In the rows, 128 means zero.
Named turns come first, each shown by rows before and after it. Which turns, in which order, take the first row of each pair that follows to the second? Write the first one first, as in the answered first pair.
Z:
[147 123  92 155 155 127 116 104 138 172 124 180  91 163 143 120 134  71
 139 145] => [143 125  84 135 155 119 130  93 114 134 136 177 110 151 171 130 149  86
 183 155]
[122 139 133 138 148  87 150 122 123 119 108 108 137 139 125 137 140 178
 148 106] => [122 140 137 141 147  90 146 127 134 133 105 104 132 142 109 133 133 180
 129 107]
[148 101 132 102 124 139 143 118 173 104 116 164  83 111 125  93 141  93
 103  95] => [148  99 128 100 125 135 148 111 161  87 122 170  89 109 144  96 150  91
 124  96]
[133 114  94 158 153 101 111 142 107 148 151 108  85 148 124 118 111 138
 113 102] => [134 110  90 161 153 100 113 139  97 141 152 116  88 149 139 117 115 128
 127 100]
D:
[123 122 124 155 103 149 125 157 128 165 103 178 132 139 135 152 133 135
 137 125] => [123 126 132 127  97 153 126 160 151 158 105 164 126 122 103 151 132 157
 117 130]
[118 122 135  96  97 141 133 116 117  84 108 145 127 126 136 137 149  97
 158 125] => [114 127 134 105  87 144 131 119 106  94 104 138 136 133 134 146 144 102
 162 132]
[132  76 139 141  64 178 132 157 108 156  68 117 106 127 110 142 123  94
 124 122] => [138  71 141 112  72 175 134 155 139 138  76 116  91 106  89 128 129 101
 103 115]
W:
[154 132 143 139 122 106 122 150 119 120  62 149 161 162 119 149 135  87
 145 122] => [154 132 147 130 117 110 123 152 124 119  60 150 159 158 111 150 138  89
 140 123]
[124 141 112 149 105 127 141 123 110  55 163 123 173 100 126 134 114 142
 162 131] => [130 136 104 193 132 115 129 121 106  85 168 137 167 123 148 117 103 117
 155 119]
[138 128 115 133 138 146 114 134 119  97 118 146 106 106 148 146 149  76
 125 115] => [136 129 116 125 133 150 116 134 122  93 116 146 107 102 144 149 150  80
 126 116]
[146 120 152 110 171  80 110 104 143 108 153 117 117  75 145  89 130 121
 112 122] => [147 119 154 107 169  83 109 106 147 109 152 117 116  73 141  88 131 121
 107 121]

Each pair is two turns apart.
[133 116 153 108 112 147  96 152 166 128  73 132 117 128 101 112 139 129
  91 145] => [135 104 142 122 112 144 100 144 135 108  70 167 119 139 151 115 156  90
 132 135] -> Z, Z
[142 142 121 106 138 119  98 100 168 135 107 113  92 148 106  88 116 139
  92 109] => [140 138 125  80 112 133 102 102 164 110  95 127  88 138 106 101 133 129
 106 108] -> Z, W
[110 130 137 164 110 151 153 148 116 162  95 126 118 153 117 155 115 110
 121 150] => [118 122 143 110 115 152 157 145 160 125 103 126  95 120  86 140 130 122
  93 140] -> W, D
[121 122 118  54 102 135 148 113 133  55 156 122 131  57 128 130 131 135
 140 150] => [118 138 111  87 137 111 148 108 128  85 180  81 154  67 128 120 104 175
 132 164] -> W, Z
[114 138 155 146 127 109 136 102 155 148 138 119 117 148 105 127 117 158
  76 126] => [122 121 145 154 148  95 137  92 147 129 144 156 104 154 145 111 132 119
  95 104] -> D, Z
[122 132 126 104 196  77 125 134 173 110 141  99 123 137 130  79 110 115
  91  75] => [125 127 132  94 180  91 120 139 184 111 127 113 109 137 115  83 117  98
  79  68] -> W, Z
[ 88 135 124 162 128 109 121 116 122 159 123 133 107 132 147 120 126  96
  90 138] => [ 85 138 126 163 117 115 122 118 114 159 116 133 111 136 149 130 127  93
  97 143] -> D, Z
[120 155  98 169 137 124 127 109  96 105 171 111 170 157 184 119 124 127
 168 157] => [136 140 120 167 123 154  99 130 173 152 134 143 101 164 114  95 117  76
  70 120] -> W, W
[145 115 130 110 113 162 122 143 165 133 126 144 121 123 107 118 136  98
  89 105] => [141 113 131 103 100 167 126 144 151 120 121 154 127 121 119 130 145  90
 109 109] -> D, W
[138 112 112 108 150 131 138 132 151  93 122 146 121 118 149 109 169 115
 131 106] => [135 118 113 158 135 143 126 143 128 141 100 152 127 151 160 122 154  94
 134 110] -> D, W
[130 120 139 167 147 101 127 125 118 149 128 118 124 133 149 110 125 124
 109 106] => [129 121 153 114 112 123 131 134 144 127 111 113 114 109 106 123 136 136
  89 109] -> W, W
[114 135 147 169 142 163 116 155 124 192  98 106 153 151 107 156 116 126
 107 135] => [116 128 149 163 127 174 115 156 122 184  84 129 142 153 113 160 126 100
 113 125] -> W, Z
[113 115 174 129 159 115 157 119 124  90 166 126 147  76 140 141 146 165
 125 176] => [116 117 174 134 168 113 154 122 136  99 168 122 141  77 131 132 140 169
 109 172] -> D, Z
[136 121 121 152 179  96 136 110 114 110 162 130 138 128 162 107 134 130
 156 135] => [145 111 142 132 160 122 120 127 169 132 134 148  92 123 104  96 132 103
  89 115] -> W, W
[106 143 151 181 136  99 134 120 112 205 135 103 165 183  99 112  79 127
 120 155] => [119 127 157 159 145 105 125 122 159 198 128 135 121 173  77  86  88  91
  76 125] -> D, Z
[144 119 128 120 164 123 123 114 149 129 147 122 117 116 120 100 128 121
 107 127] => [143 116 130 137 150 135 115 120 143 147 130 138 109 133 120 106 125  97
 103 124] -> D, W
[134 140 133 114 112 131 137 128 146 129 119  92 125 119  91 121 114 153
  84 128] => [149 118 117 121 147 113 136 111 146 100 133 137 104 119 137  94 133 107
 102  98] -> D, Z
[102 159 128 166 113 122 162 112  95 145 176  82 183 124 153 136  97 190
 189 146] => [109 161 142 190 112 139 141 130 141 208 157  79 151 140  98 122  75 178
 119 134] -> Z, Z
[122 135 126 127 133 135 121 115 141 154 131 118 131 118  92 128 111 152
  84 137] => [122 131 132 112 111 148 122 119 144 142 116 133 123 114  89 137 121 136
  87 134] -> Z, W
[121 146 149 103  78 127 106 172 127 160  99 112 118 140 118 191 133 126
 118 147] => [125 139 140  54 107 104 125 153 134  94 132 111 119 104 133 176 155 147
 137 144] -> D, W
[124 117 131 155 156 112 127 124 117 155 147  94 145 129 135 135  99 147
 131 134] => [127 117 137 136 158 112 127 124 140 149 149  91 134 117 115 127 100 156
 111 130] -> D, W
[164 113 106 107 109 147 126 141 141 108  99 181  82 135 174 150 152  48
 153 129] => [147 136 105  98  83 150 139 142 102 101 102 137 132 130 176 187 146 103
 195 170] -> Z, D
[144 112 160 118 107 143 118 102 182  87 151 140 100 157 124 109 133 123
 117 147] => [134 125 157 161  83 152 115 107 137 122 136 129 130 185 144 136 120 123
 147 165] -> D, D
[ 94 118 132 152  82 154 145 127 158  75 138 119  97 126 122 131 160 141
 131  94] => [ 94 119 128 156  87 147 149 124 146  67 143 119 106 128 137 132 162 144
 147  97] -> D, Z
[133 101 146 154 151  98  96 134 147 158  82 101 133 160 107  90 134  93
 110 139] => [134  94 149 133 126 114  98 137 150 139  64 123 122 154 101 100 149  75
 115 134] -> W, Z
[123 111 138  50 125 157 163 106 127 104 123 124 138 104  77 125 176 154
 102 117] => [130 101 143  87 125 168 144 114 142 145 102 152 110 128  70 113 168 107
  71  97] -> Z, Z
[114 172 117 128  99 130 124 139 104 125 117 157 140 149 170 143 132 112
 168 124] => [108 185 129 121  80 145 117 154 126 152 106 128 138 145 122 153 115 141
 132 136] -> W, D
[107 175 141 112  64 136 168 169 105 121 123  97 148 162 121 156 149 148
 168 163] => [110 175 150 130  63 147 151 182 135 161 108  99 128 175  89 147 133 134
 120 155] -> Z, Z
[120 128 140 156 110 137 113 133 123 174 112 120 136 140 129 140 117 127
 124 130] => [126 122 147 113 115 138 117 131 160 145 118 126 114 114 103 125 130 129
  98 119] -> W, D
[134 123 119 144 167 103 125 127 146 130 158  99 128 136 111  97 106 151
 108 121] => [139 113 115 164 167 106 121 125 136 136 150 128 117 152 135  93 111 114
 116 108] -> Z, Z
[137 119 114 148 126 113 109 110 146 128 123 135 123 111 159 146 181  95
 141 127] => [136 122 112 150 137 105 112 108 142 127 132 126 128 109 164 142 179 106
 144 129] -> Z, W
[ 87 143 136 108 130 127 138 136 156  94 153 140 127 103 116 124 146 148
  98 124] => [ 80 148 127 165 122 128 133 137 105 126 142 148 150 140 161 143 138 125
 140 133] -> D, D
[102 159 120 111 124 142  91 104  98 125 110 117 185 104 111 161  99 212
 127 156] => [112 150 109 185 168 125  71 102  98 178 115 140 167 142 137 131  81 166
 106 132] -> W, W
[143 117 139 168 117 129 108 125 148 174 112 126 124 153 122 138 106  80
  99 123] => [144 112 143 136  88 145 114 128 147 146  97 145 119 141 119 153 125  68
 111 120] -> W, Z
[118 141 111 144 123 105 143 130  75 126 132 110 171 135 169 155 136 154
 192 153] => [120 146 110 150 151  91 141 128  92 139 149  88 170 133 153 139 123 178
 168 154] -> D, W
[134 134 105 125 173 101 121 119 151 121 134 103 173 112 130 132 137 158
 130 137] => [135 133 105 130 180 102 117 121 159 131 134 106 165 115 128 125 134 153
 118 132] -> D, Z
[170 122 110 103 113 126 116 124 135 100 138 153  81 108 137 120 125 132
 129 136] => [165 128 110  96 113 123 118 124 132  93 144 137  91 101 134 124 121 152
 133 145] -> W, Z
[145 158 135 164 166 121 151 114  71 119 156  99 161 114 152 108 156 188
 156 150] => [145 162 146 191 162 131 135 128  95 173 142  87 146 130 115 104 131 186
 108 146] -> W, D
[133 126 123 148 147 106 137 139 143 143 159  82 161 163 106 112 107 137
  99 140] => [142 114 119 149 161 103 133 135 153 138 159 108 141 163 117  96 114 107
  92 120] -> D, Z
[133 129 103  96 118 113 131 111 136  96 125 120 139 118 136 112 125 128
 140 114] => [134 132 110 100 118 118 124 118 156 118 118 110 130 121 109 108 113 135
 108 114] -> Z, Z
[137 136 127 121 118 126 135 135 154 158 133 123 116 149 115 146 111 134
  82 124] => [140 122 117 136 119 122 137 127 127 141 129 158 117 159 162 148 126  94
 119 112] -> Z, Z
[133 122 138 108 131 141 126 130 184 136 106 107  92 108  73 140 117 135
  83 125] => [133 116 117 188 142 131 120 123 116 163  98 146 109 156 157 146 117  77
 145 120] -> D, D
[131 115 128 142 157  96 118 118 128 146 139 119 108 117 123 105 124 133
 108 125] => [128 116 123 159 152  96 119 117 106 149 137 124 118 127 142 113 125 126
 130 128] -> D, Z
[126 143 136  97 111 144 133 157 163 115  88 149 119 131  89 109 123  83
  97 109] => [122 143 130  79  95 143 144 151 138  79  90 152 136 120 114 125 139  85
 139 119] -> Z, W
[118 122 129  80 135 130 141 113 121  78 144 117 125  94 124 122 156 150
 153 143] => [110 133 122 132 143 122 137 112  85 112 149 103 152 123 152 130 138 156
 176 157] -> W, D
[137 123 137 109 117 148 114 134 168 128 126 126 109 111  75 131 135 114
  80 124] => [142 106 117 126 142 127 119 115 130  94 141 166 114 119 150 121 156  74
 134 107] -> D, Z
[123 128 125 138 123 133 122 130 106 138 125 148 124 105 146 110 158 109
 126 115] => [122 128 126 126 119 134 128 130 105 125 125 145 127  98 143 115 164 116
 132 118] -> W, Z
[129 101 128 137 108 129 127 120 124 129 115 167 115 132 141 116 143  83
 143 119] => [126 103 130 108  97 131 136 117 121 105 120 158 123 116 137 126 151 101
 156 128] -> W, Z
[133 132 125 111 142 110 144 127  79  53 131  95 126 105 152 149 150 159
 166 146] => [149 119 120 190 185 101 115 133 105 126 124 132  86 148 159 107 126  93
 113 109] -> W, W
[126 133 114 153 112 114 130 131  85 119 120 160 117 147 162 156 149  85
 179 130] => [115 151 126  99 100 115 143 132 101  95 133 105 136 111 117 171 147 159
 171 159] -> Z, D
[134 137 146 125 110 138 119 141 162 154 106 126 104 138  84 128 126 130
  79 117] => [139 120 130 142 113 131 123 128 119 125 103 174 107 150 152 132 150  78
 136 101] -> Z, Z
[121 135 107 101 146 124 126 142 138  80 134 140 129 114 134 136 112 141
 129 127] => [117 140 105 110 147 122 126 140 127  87 137 130 139 121 140 140 107 151
 138 136] -> D, Z
[123 152 130 158 113 143 122 147  98 157 122 105 119 178 102 125 117 138
  89 152] => [137 133 129 143 131 140 119 140 128 137 123 140  83 168 104  99 133 103
  68 124] -> D, Z
[120 151 144 128 112 142 124 137 123 139 113 108 137 132 119 148 117 146
 123 144] => [132 139 146 110 127 139 121 132 155 126 117 125 111 120 107 126 123 132
  99 124] -> Z, D
[135  85  93 117 107 125 160 114 138 103 117 172  64 104 101 110 157  94
  92  91] => [127  94  97  84  92 128 171 113 133  76 122 147  82  85  90 126 162 132
 107 110] -> W, Z
[132 139 142  84  92 149 136 138 137 106 114 109 130 107  90 139 128 155
 135 147] => [139 129 145 119  92 160 118 147 150 145  94 141 104 133  88 126 122 106
 107 127] -> Z, Z
[122 125 133 126 109  93 140 101 105 127 119 126 153 124 147 152 159 143
 143 169] => [123 128 130 150 128  84 134 102 109 150 126 114 155 133 144 141 146 150
 130 170] -> Z, W
[116 140 134 114  84 139 132 132 108 119 120 106 151 128 112 166 116 147
 134 158] => [130 124 137  88 113 131 128 129 160 104 128 128 111 112  88 132 125 128
  90 130] -> D, Z
[122 149 116 106 174  98 130 123 115 110 183  55 163  87 125 108 109 235
 137 162] => [131 130  95 150 206  81 126 110  84 104 189 107 155 111 198  90 120 173
 175 136] -> D, D
[121 127 131 109 123 138 138 129 125 113 134 104 155 127 147 155 119 147
 148 120] => [130 118 127 151 148 132 124 129 130 149 133 121 137 151 155 133 108 116
 126 102] -> W, W
[158 112 120 125 107 152 133 134 130 147 112 139 124 157 111 144 120 117
 103 121] => [156 113 120  97 101 153 140 132 131 119 118 133 131 140 107 151 130 135
 116 129] -> D, W
[128 135 128 129 128 142 129 126 119 134 110 117 129 143 119 113 121 111
 109 120] => [128 135 131 112 121 142 133 124 121 121 110 113 129 131 111 118 125 120
 110 122] -> D, W
